(in the rows, 128 means zero)
The rows of R fall into 3 groups, which share some directions, and each row is roughly a mix of its group's hidden directions.
R (117 x 10):
[[167  87 146 105 148 139 136 110 145 132]
 [ 76 119  91 150 134 125 126 135 117 106]
 [160 142 122 171 115 124 100 111 110 103]
 [144  93 143 129 136 126  88  96 155 115]
 [144 148 131 102 177 134 112 127 128 164]
 [178 140 132 139 138 114  86 128 121 148]
 [154 181 113 146 114 112 130 113 151 139]
 [152 130  89 145 132 163 141 123 165 119]
 [113 116 116 175 142 124 119 141  84 142]
 [140 134  95 144 172 140 105 121 112  99]
 [135 128 122 104 104 105 112 133  73 144]
 [ 84 116 120 133 139 147 143  92  95 139]
 [ 95 137 137  95 177 135 146 125 130 144]
 [133 124 112  80 130 149 123 143 155  93]
 [167  84 150 155 149 135 139 131 129 127]
 [130 157 115 117  98 153 155 156 148 156]
 [129 147 143 108 154 153 126 102 171 148]
 [155 135 127 152 108 163  92 147 139 153]
 [132 100  96  93 132 136 118  87 122 109]
 [105 112 156 153 119 121 111 142  87 157]
 [180 142 114  97 139 139 117 140 153 116]
 [124 157 127 147 104 114  95 163 123 159]
 [147 148 155 171  92 134 131 110 145 136]
 [117 114 108 100 139 163 144  81 131 124]
 [ 68 123 144 146 136 125 115 155 116 124]
 [107 155 121 121 107  95 155 169 120 120]
 [168 146 130 121 121  95  99 156 136 152]
 [141  91  86 135 143 146 141  95 120 138]
 [114 100 111  96 135 129  81 114 121 104]
 [113 110 163 168 122 138  88 135 140 128]
 [110  96 158 106 158 115 119 101 155 124]
 [169 133 123 124 150  96 106 137  96 148]
 [ 74 135 121 142 156 119 106 128 135 102]
 [133 137 138 133 142 158 110  83 167 117]
 [142 131 124 118  90 144 183 112 132 132]
 [130 122 121 114 143 157 181  99 124 111]
 [125 109 146 168 143 112 121 110  90 156]
 [ 89 147 120 144 122 174 115 109 134 108]
 [152  84 119 137 134 139  83 112 122 116]
 [101 132 156 166 131 107 148 155 129 156]
 [131 169 130 114 120 121 180 110 139 139]
 [165 156 152 123 127 101 117 122 156 158]
 [173 132 125 128 150 114  82 134 116 147]
 [149 132 136 124  88 140 152 139 153 169]
 [147  95 158 147 150 126  95 102 119 143]
 [121 156 128 119 117 135 189 123 122 150]
 [122 138 160 115 114 160 135 123  90 164]
 [112 133 136 168 128 119 144 143  92  89]
 [149 147 140 139 146 107 155  91 165 135]
 [133 110  89 143 118 131 174  97 120 122]
 [142 106 157 127 156 109 166 129 137  95]
 [117 164  98 122  93 118  94 144 111 127]
 [110  87 136 132 125 120 158  83 115 132]
 [127  99 110 154 125 109  88 127 103  98]
 [130 138 123 117  64 135 132 111 109 145]
 [ 94  85 109 144 122  92 134 134 128 144]
 [ 95 121 169 113 144 134 108 112 163 141]
 [ 94 105 112  98 124 129 172 121 128 107]
 [149 126 151 131 133 163 161 124 123  83]
 [136 115 106 157 113  82 130 116 132 164]
 [148 178 122 131 106 131 168 118 135 142]
 [104 173 112 124 111 116 155 160 129 111]
 [151 160 125 125 118  94 108 171 128 144]
 [132 120  84 152 128 127 157 122  91 106]
 [112 142 139 111 137 117 151 147 185 114]
 [ 83 128 130 132 144 156 116  99 161 140]
 [160 122 126  97 148 142 142  91 151 103]
 [143 129 110 159 104 121 103 152  84 124]
 [152 139 101  93 143 142 122 123 160  93]
 [112 110 127 132 147 128 166 175 152 122]
 [ 86 128 117 129 120 142 123 103  77 133]
 [119 114 118 166 138 130 105 132 150 176]
 [138 161 162 157 110 111 135 122 127 166]
 [ 91 116 151 121 154 133  93 162 121 115]
 [ 94 143 100 143 108 151 146 141 121  90]
 [124 151 174 150 113 110 125 111 121 163]
 [107 135 167  85 139 135 150 107 138 111]
 [115 144 121 143  86 112 154 169 113 125]
 [119 139  94 150 105 142 119 134 121  77]
 [131 127  74 110 127 143 132 102 141 160]
 [131 127 102 151 104 143 108 131  75 139]
 [103 168 110  93 116  98 137 132 130 107]
 [147 118  96 118 131 130 175 106 155 110]
 [100  85 135 118 129 102 108 164 120 118]
 [122 145 110 160 103 146  94 145 110 159]
 [165 132 134 118 155 117  86 102 149 131]
 [142 156  85 131 151 133 119 154 151 102]
 [113 149 165 138 112 159 129 137  97 158]
 [ 79 107 129 136 135  95 121  96 141 125]
 [145 123 158 159 152 136  84 109 127 140]
 [155 140 120 112 141 148 120  81 162 122]
 [123 100 112 120  93 154 142 108 161 104]
 [151 108  80 121 114 148 155 115 111 113]
 [168 143 136 121 153 109 123  95 163 131]
 [ 82 118 154 153 105 115 145 130 109 151]
 [149 123 109  97 121 165 136 103 125 166]
 [117 151  91 110 141 147 140 167 101 137]
 [164  92 135 147 143 105 105 143 157 123]
 [135 137  79 138 118 130 167 151 148 118]
 [131 114 168  94 104 114 141 134 158 149]
 [143 118 142 111 124 125 122  62 124 127]
 [150 105 133 155  85 104 103 130 135 106]
 [148 146 115 175 170 108 130 120 131 135]
 [125 168 135 156 111 116 165 139  99 138]
 [150 109 157 121 133  98 148 139  90 102]
 [117 133 144 104 136 103 121 128 159  76]
 [131 140 133 106 135 166 140 177 136 104]
 [152 118 130 117 135 110  95  94 162 101]
 [109 158 128 137  99 172  98 129 113 121]
 [134 141 123  92 139 115 108 130 180 109]
 [106 125 147 127 138  90 156 131  93  98]
 [141  86 126 111 127 142  87 122 162 125]
 [147  96 128 118 167 147  92 109 120 142]
 [130 127 127  88 150 115 169 111 159 141]
 [104 139 103 123 134 134 120 114 167 174]
 [132 114 161 129 123 148 105 128 114 181]
 [102 137 119 119  70 112 110 117 124 144]]

Here is one row from each group, named. Which group is each of the other rows in?
[147 128  90 107 133 112 150 120 148  85]  <93>
[106 171 154 154 132 127 131 166 138 137]  <80>
[124 183 147 138 146 116 147 138 115 155]  <74>

[122 146 153 125 137 147 122  97 181 132]  <74>
[ 97 143 148 148 124 141 165 148 103 156]  <74>
[ 82 123 101 123 100 129 135 166 134 116]  <80>
[135  93 149 148 149 101  95 122  98 124]  <74>
[124 156 140 106 133 112 168 137 146  88]  <93>
[160 127 121  92 114  92 139 138  96 115]  <93>
[164 156 126 137 146 149 108 136 114 169]  <74>
[139  97 124  96 102 119 148  85 143 130]  <80>
[125 115 118 108 143 125 168 112 173 104]  <80>
[145 130 107 114 136  91 157 138 141 170]  <93>
[136 117 116  99 139 166 136  99 118  88]  <80>
